120,106,149,133,124,152,122
145,106,111,128,128,126,149
106,121,149,127,140,106,147
out 140

120,131,127,155,122,130,125
141,128,128,126,125,118,130
128,126,125,130,128,139,137
out 128

110,125,131,123,125,127,115
141,132,125,132,136,131,133
155,142,111,124,138,141,145
out 138

105,136,143,148,135
147,127,128,138,129
99,126,127,142,120
out 127

154,129,125,137
126,100,125,125
128,129,127,129
out 129

127,118,127,122,126
127,127,130,132,105
128,128,125,125,120
out 125

123,130,138,124,132,126
130,126,132,122,121,129
103,129,125,130,128,129
out 130

121,124,136,134,133,131,122
130,132,101,132,133,138,129
138,134,135,124,114,132,126
out 114

122,126,127,149,114,111
131,126,126,137,130,153
135,143,143,104,136,126
out 104
---
143,99,142,135 >> 143, 135

146,144,125,116,108
114,133,100,146,147
129,129,129,130,128
>> 146, 128

156,128,112,106,132,130 >> 156, 130

112,156,113,105,150,109 >> 112, 109

130,136,136,139,154 >> 130, 154

158,131,141,135 >> 158, 135

126,119,136,157,132,114 >> 126, 114

151,150,131,123,133
119,134,132,116,119
129,128,129,125,129
>> 151, 129
---
[126 102 123 121 117 111 132]: 132
[ 99 130 118 124]: 124
[ 99 123 118 135]: 135
[122 129 132 151 125 131 124]: 124
[122 107 128 132]: 132
[133 129 119 129  99 117 126]: 126
[102 114 128 100 136]: 136
---
[118 152 135 127 120 120 123] → 123, 118

[102 139  98 127 117 136] → 136, 102

[156  99 129 133] → 133, 156

[107 128 103 145] → 145, 107

[128 118 107 129 125 135] → 135, 128

[122 145 104 138 141 127] → 127, 122

[[128 151 129 131 126 144]
 [135 105 142 138 143 111]
 [120 133 134 128 132 131]] → 144, 120

[130 119  99 110 104 129 122] → 122, 130
---
[127, 155, 152, 127, 154, 155, 155] gives 155
[[146, 155, 111, 125, 149, 100], [114, 132, 124, 132, 127, 117]] gives 155
[127, 134, 152, 128, 134, 124] gives 134
[151, 139, 135, 121, 112, 151] gives 139
[149, 139, 131, 130, 128] gives 139
[100, 125, 108, 135, 116, 133, 143] gives 125
[137, 120, 144, 143, 98] gives 120
[[131, 132, 138, 139, 147, 128], [105, 120, 117, 120, 128, 111], [138, 122, 122, 108, 118, 127]] gives 132
[125, 154, 121, 137, 131, 132, 131] gives 154
[[128, 113, 137, 124, 107, 138, 122], [125, 127, 118, 124, 127, 128, 117], [122, 142, 154, 135, 123, 127, 131]] gives 113
---
array([[147, 128, 105, 120, 149],
       [151, 127, 148, 123, 109]]) -> 148

array([143, 126, 150, 141, 113]) -> 150

array([[114, 116, 122, 157, 119],
       [127, 137, 118, 136, 137]]) -> 118

array([115, 101, 135, 134, 116]) -> 135

array([108, 122, 124, 116, 151]) -> 124

array([104, 113, 112, 106, 106]) -> 112

array([ 99, 105, 124, 121, 141]) -> 124
---
[[113 131 124 117 118 125]
 [120 136 120 123 120 127]
 [102 131 126 112 131 108]] ans = 117

[[127 120 131 148 132]
 [130 120 128 156 139]
 [128 127 128 129 129]] ans = 131

[[101 116 124 143 142]
 [128 147 134 116 157]
 [132 129 150 124 127]] ans = 124

[[141 145 145 127]
 [151 156 139 112]
 [130 128 116 100]] ans = 145

[[118 122 142 116 120 128]
 [122 117 149 126 118 124]
 [127 140 123 122 122 138]] ans = 116

[[135 130 142 133 126]
 [143 141 133 137 129]
 [144 115 145 132 101]] ans = 142

[[153 114 152 135 137 147]
 [150 119 153 139 141 145]
 [150 138 144 142 146 149]] ans = 135
---
((148, 124, 122, 123, 128, 157, 130), (138, 127, 124, 106, 116, 108, 127), (119, 108, 130, 120, 119, 118, 127)) → 108
((142, 112, 136, 143, 143, 128, 130), (127, 108, 128, 115, 126, 144, 136), (116, 137, 115, 130, 125, 136, 155)) → 137
((127, 138, 108, 128, 103, 117, 118), (131, 130, 124, 126, 132, 128, 129), (127, 137, 109, 129, 102, 118, 119)) → 137
((129, 98, 137, 139, 127, 122, 100), (119, 108, 138, 106, 120, 129, 152), (123, 124, 122, 124, 134, 121, 111)) → 124
((120, 140, 120, 137, 155, 125), (126, 133, 139, 138, 113, 140), (129, 149, 116, 143, 119, 108)) → 149
((122, 111, 146, 104, 147, 114, 114), (135, 140, 131, 151, 119, 146, 147), (122, 135, 127, 141, 136, 147, 136)) → 135
